A single turn carries every row of the set below to another of its rows. Some are shown first; where does it send the rows asked next?
sib: [-3,10,17,17,-7,-12,4,7,29,-3,16,10,-1]
Vos: [3,0,-5,1,-10,-27,5,9,1,12,-9,3,-18]
Ruge: [-1,9,-8,-9,3,-3,-6,0,-8,-1,-12,6,2]
pemiv: [1,9,0,-5,6,-22,21,6,-3,5,-2,-12,17]
tinul: [3,0,-18,12,-13,-13,25,3,11,-9,-1,-10,-3]
bube: [-5,1,-1,-11,-7,-8,10,11,-10,-18,-9,-10,5]
Kipu: [-13,8,15,20,3,-19,18,11,20,2,6,-4,11]
kip: [2,5,-21,-2,-5,-6,-6,9,0,-7,-15,-4,-8]
rufav: [2,16,11,5,-12,-18,15,11,13,16,1,-3,-20]
satu: [-3,0,-2,9,-3,6,-5,7,-1,0,-10,11,-8]
Binu: [12,18,6,20,-2,-28,9,20,28,-8,-3,3,-1]
pif: [-1,5,-16,-10,7,-7,9,11,-6,3,-2,-7,13]
Mulu: [-20,19,20,-4,3,-24,11,6,13,0,8,4,3]
gute: [1,10,-6,-17,6,-24,-8,15,16,-4,14,12,2]
sar: [-20,13,-7,-12,5,-27,8,11,4,9,6,-3,7]
mupus: [-15,-1,-2,1,-6,5,-4,10,4,-22,2,4,0]
mozi: [6,16,17,-12,-5,-31,-4,12,7,-1,4,-10,-5]
Vudif: [-15,7,7,17,1,0,-9,7,16,-3,-3,14,-3]
bub: [-10,0,7,5,0,-14,31,16,0,-11,0,-14,3]
nuf: [5,7,18,-4,-16,-21,-3,-3,14,-5,3,14,-7]
Vakog: [-11,13,-16,-6,13,-23,14,17,15,12,7,-7,-10]
giso: [-11,5,-16,8,6,-19,14,18,27,-24,-2,-1,3]
Bis: [5,15,-14,-15,6,-21,6,14,-4,4,-10,-6,-2]
gesum: [-10,6,25,19,-3,-7,5,12,17,-7,-1,4,2]
guka: [-19,-3,6,16,1,-2,17,15,14,-15,11,-1,-3]
nepot: [1,20,8,-2,12,-24,25,12,15,3,14,-11,6]
Vezep: [-3,14,-3,-17,-5,-12,5,12,8,-24,-14,-11,-1]
rivi: [-3,12,8,0,11,-12,0,7,16,-34,-2,-5,-8]
rened: [2,18,-10,-11,10,-17,25,13,6,-8,-3,-16,8]
boti: [-12,0,-9,-2,-4,-17,0,3,-6,12,1,10,-7]
suda: [8,26,3,19,-6,-8,-1,15,28,-9,-4,-3,-10]
varo: [1,10,17,13,5,-16,24,8,24,-14,14,-3,6]
Mibo: [0,-10,-1,20,0,-8,19,7,17,-11,15,-1,-11]
Lud: [-10,21,9,-11,6,-16,5,4,27,-6,19,4,1]
Bele: [12,6,5,4,-7,-5,10,-7,0,-19,-2,-14,-13]
Doku: [20,24,-16,-2,6,-6,-3,4,7,-3,5,-5,-5]
Fiz: [26,12,-15,1,8,-19,9,11,6,-7,5,-4,5]
rav: [-8,12,11,0,5,-19,19,15,13,-5,6,-13,22]
Mes: [12,19,-4,17,10,-10,-7,14,18,-6,-4,6,-18]
Mut: [-2,10,-13,0,-1,-11,12,15,20,12,11,18,-12]
tof: [8,7,12,-1,3,-14,32,8,5,-16,-4,-9,-9]
nid: [1,-2,6,21,-9,-6,-8,5,18,-15,2,8,-10]
dalan: [-10,-3,-17,4,-8,-7,-8,11,20,-19,5,-3,-3]
povi: [2,6,-6,4,-12,-10,-16,9,9,-2,-8,15,-11]
panur: [20,23,-7,1,-6,-23,14,8,18,-4,6,-8,13]
ran: [21,21,-11,4,1,-1,4,10,12,-9,-8,11,-10]
Nupo: [13,17,-1,15,1,-26,5,17,24,-8,10,-17,6]
Vak: [-11,6,18,6,-5,-15,2,-1,4,4,3,16,-10]

Kipu -> gesum
mozi -> giso
suda -> Mes
And these:
tof -> Lud
mupus -> boti
sib -> nid

A single turn carries every row of the set below to another of its rows. Some are shown first; where does it send the rows asked next?
rez: [-16,1,17,-4,-1,-2,17,4,-1,12,-2,-2,-6,18,22,-7]
beviz: [-12,-3,19,-3,-1,-4,13,9,-1,14,1,1,-7,18,29,-5]
neza: [-12,-13,0,4,-2,4,10,16,-10,-7,-12,16,-3,17,10,4]
Fup: [-26,-4,4,6,-8,-1,9,7,-5,-3,-9,2,-12,20,15,1]
nusil: [-13,-15,1,9,-6,6,16,14,-7,-5,-6,15,4,17,11,3]
bigun: [-19,6,6,-3,8,-7,-4,4,-5,-11,9,-2,5,-17,27,-14]
luzi: [8,0,6,19,3,-2,-14,-3,-8,-5,10,-15,-3,-23,13,-8]
poma: [-2,-14,14,2,9,13,19,14,5,7,5,-2,-13,17,25,3]
sipe: [-18,4,4,1,11,-7,-6,-2,-5,-11,4,-11,7,-12,25,-14]
Pere: [3,0,-3,19,-2,8,-5,4,2,-18,5,-14,-7,-28,7,-7]
tomiz: [3,3,18,9,9,12,4,-16,3,5,3,-15,-21,-16,17,-1]
suzok: [-1,5,19,7,16,11,5,-8,0,-1,6,-11,-25,-17,17,1]
Lenik: [2,-15,5,3,1,14,27,17,4,1,-7,12,-6,11,12,5]
bib: [19,-6,6,11,8,0,22,3,-6,10,4,6,4,-25,19,-2]
peve: [-13,5,6,18,-20,-3,8,-1,8,-17,-8,7,-2,-20,11,-4]
biv: [-4,-13,15,4,13,10,20,8,-2,10,5,-4,-8,20,22,2]
Vivuv: [0,-20,-10,25,-2,18,-4,2,-2,-16,6,4,-3,-13,20,10]
gobok: [21,-10,7,16,8,1,19,-1,-1,7,5,2,11,-20,22,-3]
Vuv: [1,-16,3,8,-1,16,29,10,1,6,-4,8,-8,14,13,7]
Samiz: [-20,-2,8,3,-9,-4,7,8,-6,2,-12,7,-16,18,17,2]
siga: [10,-4,5,19,-5,6,-3,6,3,-11,15,-6,8,-26,15,-11]
fegof: [13,0,2,20,-11,5,-2,-3,2,2,11,-13,-9,-28,17,-7]
fif: [1,-19,-5,24,1,15,-6,6,-10,-12,9,10,-4,-16,22,11]
dosag: [6,6,2,9,-7,0,-5,-3,-3,-8,3,-6,1,-28,4,-15]
suv: [-13,5,5,21,-21,-4,10,5,5,-15,-6,9,-10,-23,17,1]

beviz -> poma
bib -> fif
siga -> Pere
And these:
sipe -> tomiz
nusil -> Fup

A single turn carries every row of the set below to another of its rows. Some are shown first; where does it send the rows asked next?
san: [23,-3,5,4,-7,-9,-9,-6,-5,0,-19,5,-8,-2,-9,-9,-28,15,-3,-10,-6]
mitak: [-7,4,13,-3,-15,13,-4,8,-9,13,-9,9,7,3,15,-1,5,13,-9,-5,10]
Nel: [-5,21,-11,-10,-13,2,-6,-12,14,-10,5,13,-7,-8,-5,0,8,-2,-3,-9,-9]
Kifer: [-5,-10,4,19,-2,3,-12,-12,-17,5,10,7,17,-15,-7,0,-16,-8,7,5,0]
Dem: [17,-1,-2,4,6,-15,-1,-6,-13,-1,-10,1,-10,-5,-1,-11,-30,17,5,1,-2]
vabu: [25,-9,-4,-1,-1,-15,2,-5,-7,-6,-5,-3,-10,-3,-2,-8,-22,13,4,8,6]
muz: [-5,-12,7,17,-14,2,-9,3,2,13,8,11,14,-19,-14,4,-10,-5,6,-11,4]
pumod: [-9,16,6,-2,4,15,7,2,4,-21,0,1,4,0,-26,8,-1,-4,1,-3,2]
Sazik: [11,11,-1,2,1,5,3,7,-15,7,-9,6,-1,13,-7,3,20,5,-12,-4,15]
tuto: [25,-6,-4,0,1,-11,4,-11,-16,1,-10,-10,-7,-4,8,-15,-14,9,2,5,-4]
tazun: [-10,9,11,-1,-1,8,0,15,-11,17,-7,10,3,-1,18,-5,5,11,-2,-2,10]
Vuz: [1,3,11,-18,4,3,-5,2,-4,8,-17,12,3,26,0,-6,-5,-13,-5,7,8]
gup: [18,3,4,14,-6,-10,-8,-17,6,-14,-5,4,-9,-12,4,-28,-6,11,-3,-2,6]
numi: [-5,-5,3,22,-6,2,-7,-4,-1,17,-6,11,19,-17,-18,0,-16,-7,10,-8,1]
vif: [-5,8,7,-12,4,-1,-2,10,2,-8,1,15,20,7,6,-16,13,-3,-1,4,10]
tozas: [-8,-7,10,17,-7,3,-11,-2,-9,7,16,5,13,-19,-4,-4,-15,-9,11,1,11]
tubap: [16,-2,-5,14,-3,-17,2,-10,12,-6,-8,9,-8,-14,-4,-21,0,19,-2,-7,2]
mep: [-10,17,8,-1,5,17,7,3,3,-22,1,-1,4,0,-25,6,-2,-4,1,-2,3]
zet: [2,-5,-4,14,-15,3,1,0,-2,12,-1,10,14,-17,-19,6,-12,-9,22,-7,0]
Mobu: [-3,23,1,-18,-5,7,-12,-17,-1,0,-6,10,-8,4,-11,11,-18,3,8,0,-4]
lizup: [1,-8,-11,18,-6,0,7,-19,-2,10,8,5,-2,-8,-11,2,1,-16,16,9,9]
lil: [5,-8,-7,20,3,-7,3,-8,-7,14,8,3,-2,-5,-22,5,-2,-18,4,0,16]
Pokoz: [17,-7,-1,8,-8,-15,2,-3,18,-1,-8,4,-6,-16,0,-19,-8,18,6,-2,8]
Fesa: [-2,-2,4,-18,8,-3,3,5,-2,12,-14,15,3,24,-2,0,-2,-6,-4,7,5]
Rop: [-1,8,8,-2,4,-7,4,11,5,-16,-13,-4,6,16,14,-1,3,-1,-7,-17,1]
vibi: [-4,22,-4,-16,6,2,-7,-6,-1,5,-2,15,-12,1,-15,12,-12,5,10,0,-11]
tepad: [9,-3,2,20,-15,9,-9,-14,2,10,-2,9,-5,-8,-18,-4,2,-26,11,-2,2]
Rukik: [-11,31,-11,-10,-4,-1,-5,-10,12,-8,6,9,-9,-10,0,-8,4,-5,6,-4,0]
pani: [3,-4,3,13,-12,9,-10,-7,-17,1,11,6,10,-14,-8,1,-13,-15,20,4,-2]
fezug: [7,-3,0,27,-3,3,-12,-14,-6,7,-1,5,3,-7,-18,-7,-1,-26,-3,-3,2]
Fibe: [-19,10,-4,-12,2,3,-1,7,-4,-12,-18,8,-2,-17,2,11,-10,0,-2,7,-7]
zug: [-2,-7,-13,24,0,-6,5,-18,-3,10,2,2,8,-7,-16,-2,-3,-15,3,2,12]
sosu: [0,6,23,-1,17,-1,-3,-3,7,-5,-15,5,1,20,4,5,4,15,3,-3,7]
damo: [1,6,24,-1,15,0,-5,-4,8,-7,-17,4,1,20,4,4,2,13,3,-3,7]
noko: [32,-4,5,3,-6,-10,-8,4,1,1,-18,2,-13,-5,-12,-12,-21,6,2,-5,1]
sipi: [-16,12,2,-12,-8,9,-8,6,-1,-12,-24,8,0,-16,0,9,-11,-4,-6,2,-6]
pupip: [30,-3,1,3,-7,-9,0,-3,-3,11,-26,-4,-6,-5,-5,-14,-13,7,0,-11,-6]
fena: [8,18,2,0,-1,7,2,1,-17,5,-11,0,1,13,-2,-4,13,1,-8,0,27]
mas: [-7,19,-1,-6,8,7,-6,-11,2,-18,-20,7,-11,-8,-12,4,10,-6,-4,14,9]
piza: [19,-5,-1,6,-3,-12,7,-11,7,5,-11,1,5,-17,2,-17,1,25,9,-1,3]
Tes: [23,-7,9,8,-8,-7,-13,-6,6,-12,0,5,-11,-15,6,-23,-6,10,0,5,2]
degev: [26,-1,14,7,-5,0,-12,-12,-2,-4,-9,1,0,-16,5,-25,1,13,3,-1,-4]
tok: [-6,14,-5,-5,5,4,-1,-9,8,-13,-22,11,-9,-8,-17,10,13,0,-7,10,6]
Bulib: [-2,6,8,-13,-5,1,-3,9,10,-5,-7,18,23,8,0,-12,13,-2,-5,-4,10]
feroz: [-25,5,10,-1,1,16,9,-1,12,-4,-4,0,-13,1,-5,6,-8,-9,-4,3,-6]
Sodi: [10,-5,3,19,-9,3,-9,-14,-8,8,4,1,-2,-1,-22,0,-5,-24,-3,-3,16]
Nol: [-1,8,7,-2,5,-8,4,11,3,-16,-11,-4,5,16,17,-3,1,-2,-6,-16,1]
Bupi: [-24,5,11,-1,0,17,7,-2,12,-4,-5,1,-12,2,-7,5,-9,-10,-4,1,-5]

lil -> Dem
Pokoz -> zug
Mobu -> mitak
And these:
pupip -> zet
tok -> Fesa

